500 stands for zero in the data rows.
Some points, one per row:
tensor([567, 461, 622, 595, 451, 325, 434, 512, 421, 478, 670, 513, 522, 569,
        443, 412])
tensor([493, 490, 529, 464, 589, 516, 509, 483, 629, 372, 572, 668, 215, 469,
        854, 471])
tensor([559, 598, 408, 43, 683, 549, 634, 453, 748, 721, 999, 721, 517, 367,
        449, 533])
tensor([467, 623, 465, 543, 604, 471, 552, 612, 434, 447, 534, 416, 461, 357,
        615, 506])
tensor([559, 435, 576, 997, 999, 371, 230, 330, 256, 276, 388, 760, 353, 161,
        885, 999])
tensor([667, 679, 511, 632, 827, 492, 855, 594, 348, 447, 567, 461, 527, 486,
        589, 704])
tensor([554, 403, 678, 546, 386, 610, 544, 144, 646, 412, 233, 607, 477, 664,
        401, 516])
tensor([687, 422, 255, 528, 456, 670, 999, 857, 27, 559, 733, 288, 766, 351,
        386, 406])
tensor([543, 535, 519, 454, 568, 549, 619, 550, 468, 462, 552, 556, 445, 438,
        647, 467])
tensor([469, 732, 654, 448, 453, 357, 429, 499, 449, 426, 564, 694, 486, 239,
        428, 489])
tensor([650, 593, 550, 380, 401, 473, 507, 679, 598, 570, 569, 334, 527, 295,
        478, 337])
tensor([573, 261, 425, 655, 726, 618, 999, 505, 538, 407, 545, 512, 317, 531,
        750, 482])
tensor([271, 490, 475, 419, 311, 552, 216, 421, 566, 597, 436, 628, 464, 750,
        502, 390])
tensor([486, 516, 479, 518, 641, 489, 408, 470, 570, 518, 482, 565, 410, 622,
        606, 557])
tensor([507, 472, 553, 444, 553, 419, 707, 797, 432, 368, 703, 735, 496, 699,
        647, 365])
tensor([600, 157, 564, 376, 729, 405, 504, 671, 705, 395, 415, 817, 553, 549,
        719, 567])
tensor([322, 359, 520, 630, 438, 563, 575, 613, 406, 236, 439, 439, 388, 834,
        561, 488])
tensor([552, 479, 280, 649, 858, 295, 610, 633, 418, 702, 743, 373, 659, 343,
        433, 606])
tensor([462, 410, 497, 437, 355, 566, 533, 624, 539, 499, 452, 543, 505, 562,
        457, 405])
tensor([466, 592, 584, 480, 431, 568, 418, 532, 509, 444, 337, 545, 482, 555,
        471, 490])
tensor([130, 279, 412, 765, 326, 578, 337, 62, 616, 51, 0, 720, 236, 734,
        776, 772])
tensor([671, 706, 671, 244, 130, 841, 356, 294, 856, 624, 170, 331, 503, 195,
        125, 458])
tensor([511, 561, 468, 480, 571, 375, 576, 590, 653, 402, 631, 606, 538, 295,
        742, 401])
tensor([479, 525, 498, 492, 679, 452, 601, 469, 624, 309, 588, 622, 367, 502,
        722, 637])
tensor([502, 497, 568, 428, 478, 542, 392, 438, 485, 296, 485, 711, 342, 693,
        659, 412])
tensor([369, 370, 521, 560, 612, 364, 757, 359, 517, 301, 504, 468, 459, 709,
        504, 732])
tensor([797, 327, 593, 542, 300, 490, 666, 523, 564, 481, 486, 561, 700, 687,
        433, 244])
tensor([731, 92, 512, 75, 574, 623, 999, 433, 562, 486, 999, 501, 613, 260,
        597, 213])
tensor([363, 838, 291, 570, 642, 425, 157, 864, 502, 776, 266, 0, 842, 470,
        274, 634])
tensor([467, 617, 374, 483, 701, 246, 168, 582, 494, 648, 802, 535, 726, 317,
        463, 585])
tensor([534, 727, 610, 239, 95, 418, 0, 458, 634, 775, 448, 368, 719, 194,
        95, 360])
tensor([538, 657, 476, 713, 604, 394, 372, 707, 300, 580, 602, 499, 506, 432,
        487, 522])
tensor([487, 514, 642, 520, 620, 462, 391, 400, 525, 336, 541, 592, 382, 647,
        656, 506])
tensor([411, 0, 551, 536, 262, 441, 591, 86, 816, 129, 319, 999, 359, 402,
        846, 373])
tensor([467, 394, 304, 388, 73, 849, 903, 352, 611, 504, 331, 461, 661, 380,
        527, 194])
tensor([330, 603, 471, 433, 638, 350, 24, 666, 548, 589, 677, 596, 615, 587,
        497, 607])
tensor([237, 574, 324, 359, 282, 760, 301, 259, 394, 565, 511, 504, 500, 622,
        336, 390])
tensor([484, 329, 471, 506, 432, 580, 136, 558, 490, 588, 365, 508, 433, 835,
        388, 463])
tensor([492, 590, 396, 513, 558, 546, 332, 527, 579, 624, 559, 360, 598, 530,
        360, 548])
tensor([318, 515, 539, 461, 414, 588, 262, 405, 571, 506, 464, 582, 450, 762,
        553, 435])
tensor([436, 593, 696, 449, 294, 631, 248, 277, 648, 392, 284, 664, 316, 355,
        532, 424])
tensor([393, 486, 156, 597, 793, 269, 872, 793, 233, 324, 863, 592, 555, 657,
        746, 584])
tensor([753, 635, 557, 565, 706, 480, 660, 478, 350, 480, 401, 283, 447, 11,
        561, 615])
tensor([540, 545, 430, 493, 763, 354, 671, 826, 550, 500, 780, 656, 349, 120,
        786, 549])
tensor([409, 500, 335, 528, 664, 369, 721, 713, 410, 376, 714, 656, 516, 603,
        623, 531])
tensor([441, 495, 449, 556, 616, 424, 552, 640, 365, 531, 554, 436, 675, 186,
        493, 469])
tensor([400, 515, 443, 495, 629, 420, 479, 448, 554, 433, 601, 536, 442, 617,
        545, 597])
tensor([576, 374, 554, 445, 445, 750, 350, 535, 610, 421, 350, 740, 218, 535,
        589, 375])
tensor([479, 297, 333, 999, 707, 478, 167, 951, 361, 999, 528, 244, 557, 999,
        472, 233])
tensor([593, 612, 597, 532, 493, 483, 323, 603, 585, 556, 404, 434, 551, 379,
        444, 537])
tensor([400, 311, 260, 540, 231, 426, 658, 175, 580, 510, 205, 97, 550, 61,
        318, 797])
tensor([362, 708, 268, 436, 697, 576, 537, 478, 442, 635, 557, 240, 661, 397,
        461, 613])
tensor([529, 507, 361, 503, 372, 525, 456, 432, 317, 734, 624, 155, 618, 457,
        243, 457])
tensor([473, 693, 791, 445, 738, 483, 205, 512, 535, 367, 450, 748, 400, 562,
        638, 617])
tensor([303, 430, 583, 551, 318, 527, 420, 463, 596, 466, 359, 439, 582, 818,
        475, 355])
tensor([314, 672, 312, 615, 448, 598, 0, 597, 445, 515, 328, 448, 420, 761,
        504, 584])
tensor([478, 452, 395, 425, 513, 548, 530, 472, 582, 544, 562, 448, 572, 415,
        501, 540])
tensor([499, 365, 500, 511, 349, 479, 549, 532, 496, 536, 431, 453, 565, 473,
        359, 451])
tensor([350, 595, 341, 407, 366, 630, 395, 342, 402, 605, 536, 425, 525, 636,
        359, 442])
tensor([464, 704, 469, 588, 654, 466, 545, 641, 433, 468, 543, 386, 450, 315,
        628, 541])
tensor([607, 504, 416, 373, 557, 490, 519, 473, 455, 605, 614, 510, 556, 535,
        546, 488])
tensor([566, 676, 615, 447, 426, 428, 435, 682, 442, 708, 609, 341, 673, 382,
        87, 405])
tensor([440, 613, 499, 604, 662, 559, 334, 508, 339, 313, 468, 770, 359, 409,
        832, 502])
tensor([304, 346, 447, 720, 206, 542, 248, 342, 381, 635, 217, 275, 557, 712,
        189, 338])
tensor([340, 195, 128, 717, 953, 403, 894, 571, 286, 345, 637, 532, 506, 872,
        942, 744])
tensor([598, 101, 541, 107, 0, 906, 957, 389, 750, 732, 326, 413, 440, 685,
        73, 118])
tensor([346, 725, 469, 368, 390, 656, 356, 432, 539, 517, 423, 491, 474, 386,
        437, 504])
tensor([145, 473, 345, 714, 602, 206, 606, 472, 267, 332, 731, 619, 567, 492,
        744, 575])
tensor([540, 671, 521, 369, 607, 523, 156, 389, 547, 611, 403, 451, 547, 278,
        293, 734])
tensor([447, 491, 497, 369, 506, 506, 478, 419, 629, 445, 496, 646, 452, 523,
        595, 581])
tensor([531, 522, 511, 414, 428, 504, 419, 590, 576, 548, 552, 531, 506, 549,
        450, 422])
tensor([513, 466, 665, 389, 228, 687, 704, 337, 550, 370, 408, 534, 479, 325,
        516, 282])
tensor([723, 512, 813, 346, 268, 590, 548, 552, 808, 460, 355, 506, 471, 457,
        369, 345])
tensor([444, 402, 366, 625, 630, 460, 461, 517, 537, 448, 356, 418, 421, 495,
        633, 652])
tensor([352, 516, 447, 446, 368, 702, 511, 348, 520, 600, 530, 434, 467, 590,
        369, 499])
tensor([633, 481, 593, 536, 299, 686, 564, 249, 317, 286, 62, 207, 521, 490,
        470, 459])
tensor([233, 448, 430, 420, 284, 573, 94, 401, 558, 531, 536, 589, 383, 806,
        516, 375])
tensor([434, 325, 418, 513, 530, 429, 678, 436, 458, 478, 598, 541, 569, 588,
        572, 463])
tensor([706, 331, 415, 208, 648, 454, 755, 373, 656, 494, 546, 335, 611, 336,
        419, 843])
tensor([413, 544, 306, 458, 991, 466, 450, 376, 555, 343, 519, 473, 509, 343,
        794, 948])
tensor([308, 447, 378, 610, 285, 725, 598, 217, 412, 499, 268, 391, 424, 666,
        472, 431])
tensor([668, 623, 629, 480, 666, 341, 405, 576, 413, 600, 494, 560, 641, 475,
        487, 453])
tensor([596, 560, 580, 418, 579, 641, 506, 293, 729, 502, 554, 623, 323, 451,
        561, 548])
tensor([564, 286, 468, 631, 492, 431, 518, 230, 556, 304, 350, 617, 368, 638,
        639, 597])
tensor([492, 390, 488, 323, 411, 509, 555, 477, 524, 572, 682, 676, 541, 566,
        465, 309])
tensor([504, 194, 681, 226, 465, 538, 957, 364, 884, 305, 826, 669, 389, 603,
        658, 514])
tensor([468, 608, 365, 690, 788, 444, 251, 578, 319, 500, 506, 707, 315, 559,
        819, 698])
tensor([623, 235, 473, 308, 504, 498, 912, 520, 539, 548, 789, 530, 574, 380,
        525, 260])
tensor([440, 501, 550, 489, 540, 455, 546, 465, 375, 344, 515, 604, 435, 421,
        619, 486])
tensor([543, 459, 269, 396, 775, 477, 609, 331, 438, 605, 480, 475, 491, 362,
        637, 666])
tensor([556, 524, 448, 414, 446, 560, 289, 493, 574, 781, 480, 206, 738, 385,
        145, 525])
tensor([381, 508, 442, 559, 335, 479, 225, 630, 535, 672, 418, 329, 664, 786,
        214, 427])
tensor([366, 373, 383, 673, 517, 381, 554, 593, 492, 417, 388, 464, 528, 646,
        611, 593])
24 more points follow, each with its number after it:
tensor([556, 516, 522, 305, 427, 680, 540, 287, 698, 524, 338, 561, 414, 556,
        450, 549]) 0
tensor([586, 332, 394, 573, 613, 574, 929, 488, 486, 419, 481, 441, 360, 408,
        680, 485]) 1
tensor([538, 325, 637, 431, 557, 512, 619, 491, 611, 472, 710, 575, 649, 653,
        456, 475]) 2
tensor([353, 452, 483, 512, 369, 518, 460, 469, 592, 360, 457, 538, 430, 669,
        578, 481]) 3
tensor([592, 485, 517, 314, 454, 582, 521, 430, 594, 435, 588, 691, 343, 422,
        639, 401]) 4
tensor([574, 645, 644, 484, 471, 480, 412, 605, 390, 399, 261, 389, 457, 352,
        517, 483]) 5
tensor([559, 371, 674, 377, 390, 508, 502, 411, 723, 393, 355, 703, 403, 586,
        472, 519]) 6
tensor([702, 775, 690, 362, 477, 541, 387, 604, 497, 588, 488, 396, 649, 243,
        297, 427]) 7
tensor([432, 458, 534, 525, 395, 466, 455, 514, 553, 486, 444, 474, 534, 635,
        483, 429]) 8
tensor([251, 85, 173, 531, 804, 602, 519, 434, 365, 695, 527, 274, 463, 999,
        423, 562]) 9
tensor([471, 478, 460, 475, 521, 447, 659, 541, 467, 449, 583, 483, 470, 519,
        540, 469]) 10
tensor([555, 576, 574, 530, 483, 568, 545, 483, 541, 539, 366, 458, 492, 534,
        349, 514]) 11
tensor([535, 414, 477, 517, 441, 436, 525, 449, 450, 484, 500, 441, 583, 468,
        461, 462]) 12
tensor([674, 132, 443, 323, 898, 518, 999, 585, 705, 497, 862, 633, 623, 622,
        729, 584]) 13
tensor([560, 274, 617, 545, 408, 447, 609, 243, 625, 361, 282, 342, 476, 342,
        446, 711]) 14
tensor([604, 418, 414, 495, 492, 621, 836, 492, 514, 614, 769, 480, 626, 604,
        361, 387]) 15
tensor([425, 375, 472, 528, 564, 650, 609, 432, 495, 375, 316, 564, 380, 779,
        633, 492]) 16
tensor([485, 482, 639, 123, 414, 766, 961, 386, 984, 439, 713, 780, 312, 601,
        557, 355]) 17
tensor([408, 592, 302, 112, 2, 999, 470, 479, 864, 999, 268, 77, 636, 539,
        0, 406]) 18
tensor([484, 454, 444, 608, 487, 422, 406, 544, 345, 599, 595, 520, 504, 448,
        480, 419]) 19
tensor([483, 412, 426, 521, 430, 646, 587, 323, 460, 523, 420, 361, 425, 744,
        419, 484]) 20
tensor([441, 444, 419, 413, 589, 487, 503, 327, 667, 589, 774, 613, 556, 620,
        540, 500]) 21
tensor([530, 503, 564, 450, 625, 494, 628, 632, 570, 408, 688, 737, 410, 536,
        607, 385]) 22
tensor([645, 573, 493, 894, 416, 888, 59, 0, 382, 809, 0, 494, 60, 669,
        294, 668]) 23
Which three of these numbered points are nearest to each point below by angle, seen from the average point of the first points? Their numbers follow each, nearest first.
tensor([587, 584, 563, 566, 435, 541, 516, 429, 514, 567, 355, 388, 497, 495,
        234, 517]) > 11 7 18
tensor([94, 438, 453, 525, 265, 568, 292, 380, 750, 217, 438, 508, 337, 924,
        656, 558]) > 3 8 16
tensor([513, 870, 428, 379, 685, 407, 262, 825, 515, 742, 764, 417, 705, 68,
        341, 646]) > 7 19 5
tensor([666, 454, 580, 355, 537, 753, 710, 564, 686, 419, 501, 573, 485, 718,
        586, 386]) > 17 2 13
tensor([552, 524, 639, 742, 596, 437, 520, 553, 479, 392, 674, 631, 360, 431,
        731, 348]) > 22 4 19
tensor([556, 738, 643, 450, 453, 409, 349, 604, 339, 378, 287, 442, 470, 320,
        517, 489]) > 5 7 11
tensor([586, 738, 614, 581, 333, 583, 528, 605, 206, 590, 340, 232, 561, 472,
        121, 614]) > 11 7 5
tensor([661, 766, 483, 275, 494, 468, 272, 557, 599, 711, 485, 296, 614, 104,
        364, 536]) > 7 5 18
tensor([706, 363, 438, 503, 623, 457, 705, 346, 580, 540, 399, 349, 566, 252,
        460, 713]) > 14 1 12
tensor([429, 505, 354, 387, 666, 447, 454, 271, 645, 680, 863, 572, 539, 615,
        528, 566]) > 21 13 2
tensor([600, 424, 359, 533, 548, 526, 836, 532, 452, 579, 736, 408, 597, 550,
        476, 439]) > 15 10 13
tensor([648, 517, 578, 230, 552, 775, 593, 221, 806, 568, 333, 587, 338, 559,
        453, 613]) > 0 17 6
tensor([510, 486, 454, 479, 542, 505, 564, 477, 480, 552, 573, 469, 627, 536,
        437, 494]) > 15 2 12
tensor([435, 559, 897, 0, 197, 970, 999, 340, 999, 344, 886, 999, 110, 474,
        614, 110]) > 17 4 22
tensor([599, 452, 403, 352, 464, 547, 485, 494, 606, 694, 534, 376, 539, 553,
        375, 485]) > 18 15 0
tensor([480, 411, 442, 426, 476, 408, 501, 338, 478, 442, 654, 547, 578, 557,
        539, 489]) > 21 2 12
tensor([518, 528, 531, 183, 336, 585, 936, 398, 618, 429, 686, 577, 592, 313,
        580, 304]) > 17 4 15
tensor([518, 306, 473, 426, 340, 467, 790, 516, 547, 572, 726, 546, 563, 513,
        374, 290]) > 15 2 10
tensor([601, 486, 528, 538, 542, 494, 576, 567, 429, 530, 491, 439, 466, 528,
        454, 571]) > 11 5 1
tensor([497, 456, 545, 446, 403, 486, 655, 532, 543, 538, 655, 523, 530, 534,
        388, 362]) > 15 2 10
tensor([581, 592, 376, 284, 546, 752, 893, 583, 221, 769, 455, 355, 553, 497,
        276, 546]) > 15 18 11
tensor([520, 335, 502, 394, 337, 637, 712, 498, 559, 575, 487, 530, 524, 591,
        379, 349]) > 15 17 18
tensor([603, 660, 497, 774, 690, 330, 423, 738, 177, 542, 732, 464, 512, 335,
        559, 492]) > 19 7 5
tensor([463, 234, 265, 520, 462, 527, 849, 369, 475, 512, 777, 486, 603, 428,
        603, 373]) > 15 1 10
tensor([447, 265, 496, 506, 302, 627, 608, 169, 668, 424, 207, 417, 501, 455,
        539, 528]) > 14 0 20
tensor([550, 492, 378, 124, 199, 989, 838, 14, 765, 357, 317, 384, 361, 323,
        486, 752]) > 0 14 17
tensor([318, 410, 605, 508, 504, 437, 360, 393, 637, 298, 450, 637, 415, 649,
        595, 559]) > 3 6 16
tensor([573, 276, 526, 472, 232, 603, 636, 566, 672, 657, 682, 580, 451, 336,
        368, 291]) > 15 17 18
tensor([463, 501, 487, 454, 433, 535, 496, 479, 547, 510, 501, 499, 523, 503,
        456, 483]) > 18 0 8
tensor([269, 469, 300, 619, 520, 452, 429, 598, 406, 551, 648, 461, 528, 764,
        359, 568]) > 9 19 8
tensor([535, 511, 490, 334, 462, 549, 496, 498, 534, 476, 598, 663, 444, 429,
        530, 377]) > 4 17 22
tensor([593, 257, 494, 638, 784, 303, 841, 508, 546, 355, 692, 477, 537, 610,
        693, 664]) > 13 1 10
tensor([532, 491, 498, 503, 461, 453, 495, 481, 544, 484, 518, 494, 513, 564,
        489, 456]) > 8 12 2
tensor([598, 288, 363, 580, 390, 588, 780, 395, 446, 456, 471, 568, 443, 426,
        648, 377]) > 1 10 15
tensor([546, 405, 650, 404, 394, 541, 538, 409, 663, 391, 367, 664, 411, 574,
        488, 508]) > 6 0 17
tensor([510, 525, 414, 234, 268, 861, 745, 216, 659, 418, 330, 429, 313, 328,
        517, 767]) > 0 14 17
tensor([404, 654, 444, 671, 442, 420, 0, 733, 541, 802, 423, 495, 581, 880,
        310, 516]) > 8 19 23
tensor([657, 411, 793, 276, 364, 481, 612, 677, 851, 580, 713, 487, 657, 603,
        219, 342]) > 2 17 15
tensor([399, 545, 489, 491, 621, 453, 384, 483, 545, 501, 603, 552, 501, 644,
        472, 557]) > 21 9 2
tensor([301, 352, 456, 639, 207, 594, 204, 414, 478, 655, 188, 403, 545, 750,
        239, 339]) > 8 23 20
tensor([414, 424, 432, 518, 450, 496, 525, 385, 588, 479, 441, 374, 506, 825,
        478, 655]) > 20 9 3
tensor([472, 639, 443, 623, 549, 457, 346, 603, 460, 431, 443, 408, 447, 383,
        651, 574]) > 5 19 7
tensor([414, 666, 390, 679, 548, 417, 275, 610, 438, 422, 386, 303, 479, 356,
        678, 587]) > 5 19 23
tensor([537, 678, 519, 559, 544, 549, 176, 661, 585, 674, 323, 282, 550, 578,
        364, 596]) > 11 7 18
tensor([554, 312, 408, 603, 596, 655, 893, 370, 562, 384, 386, 489, 348, 407,
        747, 552]) > 1 16 13
tensor([612, 516, 628, 448, 353, 452, 494, 637, 436, 576, 366, 387, 454, 482,
        296, 414]) > 11 7 5
tensor([368, 499, 435, 553, 408, 441, 357, 475, 416, 511, 338, 462, 507, 637,
        482, 512]) > 8 23 3
tensor([363, 517, 580, 482, 493, 381, 240, 437, 643, 274, 445, 622, 402, 572,
        629, 617]) > 3 6 8
tensor([489, 471, 523, 464, 525, 468, 411, 435, 610, 508, 568, 544, 519, 436,
        531, 490]) > 21 4 6
tensor([684, 232, 391, 526, 711, 378, 830, 300, 643, 516, 315, 355, 588, 245,
        509, 796]) > 14 1 13
tensor([422, 170, 282, 633, 646, 495, 609, 518, 590, 490, 423, 461, 531, 877,
        531, 742]) > 9 16 20
tensor([447, 434, 451, 452, 570, 402, 706, 524, 425, 416, 648, 555, 459, 583,
        660, 487]) > 10 13 22
tensor([641, 255, 540, 555, 393, 468, 522, 574, 414, 531, 506, 432, 609, 504,
        421, 405]) > 12 19 15
tensor([339, 621, 435, 457, 113, 759, 0, 482, 588, 977, 100, 327, 654, 675,
        0, 412]) > 18 23 11
tensor([549, 591, 722, 699, 660, 661, 526, 220, 508, 271, 426, 702, 92, 801,
        792, 567]) > 16 23 3
tensor([572, 915, 476, 367, 705, 316, 262, 863, 506, 729, 882, 214, 703, 0,
        277, 712]) > 7 19 5
tensor([673, 18, 643, 513, 476, 413, 648, 474, 505, 530, 476, 610, 523, 783,
        334, 448]) > 2 6 12
tensor([559, 540, 428, 411, 472, 615, 674, 534, 402, 622, 502, 418, 523, 526,
        403, 552]) > 15 18 11
tensor([441, 665, 521, 375, 531, 553, 598, 583, 632, 460, 507, 501, 397, 875,
        392, 805]) > 11 0 16
tensor([596, 404, 893, 558, 307, 737, 659, 193, 755, 126, 311, 938, 289, 575,
        578, 359]) > 6 17 4
tensor([612, 585, 513, 414, 450, 477, 494, 581, 541, 542, 565, 415, 553, 302,
        480, 413]) > 7 5 12
tensor([425, 232, 345, 628, 517, 440, 486, 386, 402, 626, 464, 386, 462, 510,
        434, 503]) > 9 12 19
tensor([484, 367, 318, 662, 675, 558, 882, 426, 430, 396, 433, 398, 297, 425,
        745, 634]) > 1 10 16
tensor([684, 619, 699, 343, 315, 767, 651, 198, 619, 559, 561, 539, 341, 467,
        340, 403]) > 0 17 4
tensor([623, 795, 465, 298, 598, 504, 221, 602, 598, 740, 473, 312, 601, 141,
        438, 568]) > 7 5 18
tensor([447, 390, 530, 484, 304, 729, 480, 422, 550, 543, 324, 512, 373, 693,
        369, 457]) > 20 0 23
tensor([491, 497, 552, 494, 383, 525, 469, 478, 539, 491, 454, 536, 477, 562,
        436, 420]) > 8 6 11
tensor([650, 635, 618, 459, 483, 549, 511, 551, 534, 520, 461, 416, 541, 365,
        373, 477]) > 7 11 5
tensor([408, 379, 418, 606, 673, 521, 554, 455, 472, 412, 435, 528, 313, 652,
        681, 668]) > 16 9 1
tensor([419, 479, 454, 567, 585, 417, 637, 574, 465, 449, 551, 515, 501, 539,
        585, 473]) > 10 1 22
tensor([524, 627, 732, 267, 436, 723, 513, 84, 564, 334, 392, 805, 316, 508,
        570, 505]) > 0 4 6
tensor([144, 999, 289, 314, 670, 535, 0, 682, 449, 742, 757, 816, 648, 752,
        505, 455]) > 21 19 7
tensor([382, 447, 423, 430, 370, 627, 818, 607, 519, 488, 508, 414, 465, 712,
        457, 307]) > 15 10 20
tensor([411, 507, 357, 611, 569, 474, 494, 626, 438, 728, 602, 263, 631, 766,
        210, 539]) > 9 15 20
tensor([4, 999, 262, 366, 688, 522, 0, 656, 377, 663, 883, 695, 626, 854,
        614, 493]) > 21 19 9
tensor([533, 352, 417, 579, 412, 597, 723, 429, 478, 462, 465, 555, 452, 483,
        596, 409]) > 1 16 15
tensor([395, 481, 459, 490, 512, 565, 483, 493, 524, 500, 541, 487, 531, 655,
        503, 478]) > 9 20 8
tensor([265, 408, 382, 140, 740, 605, 914, 334, 999, 219, 633, 762, 140, 549,
        999, 791]) > 17 13 4
tensor([505, 347, 547, 402, 478, 478, 339, 443, 627, 538, 655, 663, 377, 599,
        477, 582]) > 21 6 4
tensor([480, 454, 375, 423, 519, 565, 529, 468, 599, 542, 533, 415, 592, 377,
        487, 564]) > 18 15 14
tensor([498, 464, 491, 451, 496, 696, 396, 246, 804, 643, 336, 319, 438, 566,
        373, 687]) > 0 18 23
tensor([457, 439, 362, 313, 440, 567, 617, 429, 602, 573, 718, 337, 636, 262,
        401, 458]) > 15 18 12
tensor([609, 498, 548, 506, 475, 532, 479, 443, 527, 463, 507, 664, 349, 460,
        585, 434]) > 4 6 22
tensor([459, 491, 468, 375, 570, 523, 604, 451, 617, 436, 528, 483, 409, 465,
        582, 611]) > 17 13 1
tensor([252, 358, 441, 642, 310, 452, 464, 531, 569, 269, 114, 488, 311, 999,
        529, 516]) > 3 16 8
tensor([842, 416, 727, 0, 527, 762, 575, 0, 650, 491, 999, 839, 694, 559,
        569, 444]) > 21 4 2
tensor([442, 488, 401, 494, 610, 432, 696, 568, 454, 393, 671, 531, 499, 603,
        583, 528]) > 10 13 22
tensor([720, 626, 665, 428, 461, 521, 587, 847, 652, 599, 571, 443, 563, 388,
        387, 432]) > 7 11 5
tensor([383, 492, 253, 514, 722, 386, 925, 750, 395, 320, 840, 569, 548, 742,
        652, 489]) > 10 13 22
tensor([568, 643, 764, 221, 444, 703, 450, 0, 505, 391, 408, 885, 237, 499,
        548, 596]) > 0 4 6
tensor([623, 539, 619, 880, 642, 343, 589, 598, 399, 289, 858, 752, 229, 329,
        884, 267]) > 22 10 4
tensor([531, 534, 576, 475, 583, 551, 525, 457, 479, 485, 514, 559, 447, 539,
        495, 576]) > 11 0 22
tensor([498, 126, 196, 885, 478, 472, 389, 557, 107, 722, 410, 141, 354, 734,
        375, 511]) > 9 19 20
tensor([367, 386, 529, 605, 384, 596, 498, 597, 439, 323, 447, 517, 426, 789,
        583, 493]) > 3 16 8
tensor([540, 564, 465, 430, 473, 611, 585, 542, 365, 639, 485, 455, 511, 592,
        386, 470]) > 11 18 15
tensor([515, 760, 310, 524, 448, 766, 106, 344, 248, 723, 481, 643, 370, 628,
        329, 453]) > 23 19 18
tensor([700, 77, 396, 629, 614, 309, 999, 335, 390, 214, 496, 498, 561, 260,
        715, 640]) > 1 13 14
tensor([622, 388, 821, 649, 328, 725, 585, 288, 725, 221, 305, 957, 316, 604,
        652, 391]) > 6 4 16
tensor([455, 405, 423, 479, 377, 676, 611, 541, 504, 569, 315, 479, 499, 639,
        444, 445]) > 20 18 16
tensor([505, 313, 528, 529, 454, 465, 582, 426, 526, 430, 421, 524, 493, 499,
        509, 495]) > 14 6 12
tensor([434, 342, 392, 615, 647, 499, 442, 480, 498, 441, 431, 589, 308, 683,
        683, 669]) > 16 9 3
tensor([490, 586, 524, 509, 491, 499, 244, 659, 641, 624, 517, 444, 486, 638,
        443, 393]) > 8 18 7
tensor([497, 74, 809, 570, 231, 671, 612, 244, 544, 372, 158, 357, 238, 763,
        393, 352]) > 20 6 16
tensor([460, 569, 580, 444, 355, 593, 382, 359, 612, 476, 352, 587, 415, 371,
        503, 461]) > 0 6 23
tensor([456, 313, 184, 290, 573, 496, 754, 471, 626, 628, 787, 265, 684, 105,
        477, 563]) > 15 13 1
tensor([402, 422, 466, 567, 326, 441, 522, 277, 386, 321, 342, 454, 496, 394,
        601, 521]) > 14 12 3
tensor([662, 450, 529, 612, 544, 393, 689, 473, 482, 550, 463, 430, 683, 359,
        315, 498]) > 12 11 15
tensor([470, 688, 622, 695, 553, 499, 169, 323, 451, 525, 339, 454, 406, 612,
        361, 628]) > 23 11 5
tensor([546, 492, 417, 652, 553, 395, 683, 512, 335, 498, 621, 478, 543, 623,
        581, 447]) > 10 15 1
tensor([457, 418, 546, 346, 324, 421, 590, 470, 596, 367, 696, 488, 617, 523,
        506, 337]) > 2 17 10
tensor([513, 369, 537, 426, 422, 479, 587, 475, 621, 520, 567, 544, 515, 531,
        486, 472]) > 2 17 6
tensor([458, 274, 563, 461, 443, 415, 396, 492, 612, 629, 534, 397, 588, 893,
        223, 472]) > 8 9 2
tensor([390, 287, 483, 533, 506, 524, 673, 418, 507, 289, 504, 702, 397, 668,
        713, 498]) > 16 3 1
tensor([609, 568, 562, 457, 549, 565, 431, 447, 638, 540, 551, 675, 398, 457,
        520, 495]) > 4 6 17
tensor([514, 477, 513, 419, 424, 544, 476, 588, 610, 624, 399, 486, 568, 457,
        453, 557]) > 18 7 11
tensor([326, 469, 627, 559, 547, 410, 335, 351, 668, 234, 415, 673, 275, 614,
        687, 668]) > 3 6 16
tensor([561, 607, 491, 687, 653, 355, 542, 673, 310, 571, 661, 450, 517, 380,
        507, 523]) > 19 10 7
tensor([393, 564, 506, 426, 670, 516, 133, 394, 455, 555, 354, 545, 396, 420,
        457, 678]) > 23 5 7
tensor([534, 401, 523, 421, 417, 633, 999, 649, 507, 391, 448, 396, 332, 199,
        635, 449]) > 1 10 17
tensor([563, 534, 505, 457, 550, 623, 839, 520, 580, 565, 645, 527, 525, 260,
        518, 431]) > 15 1 17
tensor([482, 370, 471, 414, 254, 676, 367, 457, 681, 620, 407, 278, 544, 815,
        79, 467]) > 18 20 8
tensor([434, 447, 578, 487, 436, 558, 281, 489, 381, 686, 517, 561, 451, 999,
        318, 347]) > 8 20 9
tensor([571, 657, 568, 429, 388, 455, 419, 697, 430, 719, 558, 380, 669, 415,
        118, 386]) > 7 18 11
tensor([525, 389, 567, 361, 248, 419, 647, 429, 604, 405, 673, 487, 614, 496,
        454, 349]) > 2 12 15
tensor([559, 999, 192, 297, 639, 497, 333, 967, 533, 999, 785, 476, 855, 13,
        256, 488]) > 7 19 18
tensor([320, 666, 446, 455, 709, 676, 493, 684, 510, 477, 654, 750, 325, 530,
        677, 518]) > 22 4 17
tensor([429, 999, 439, 457, 805, 367, 50, 999, 617, 956, 748, 494, 929, 0,
        323, 769]) > 7 19 5
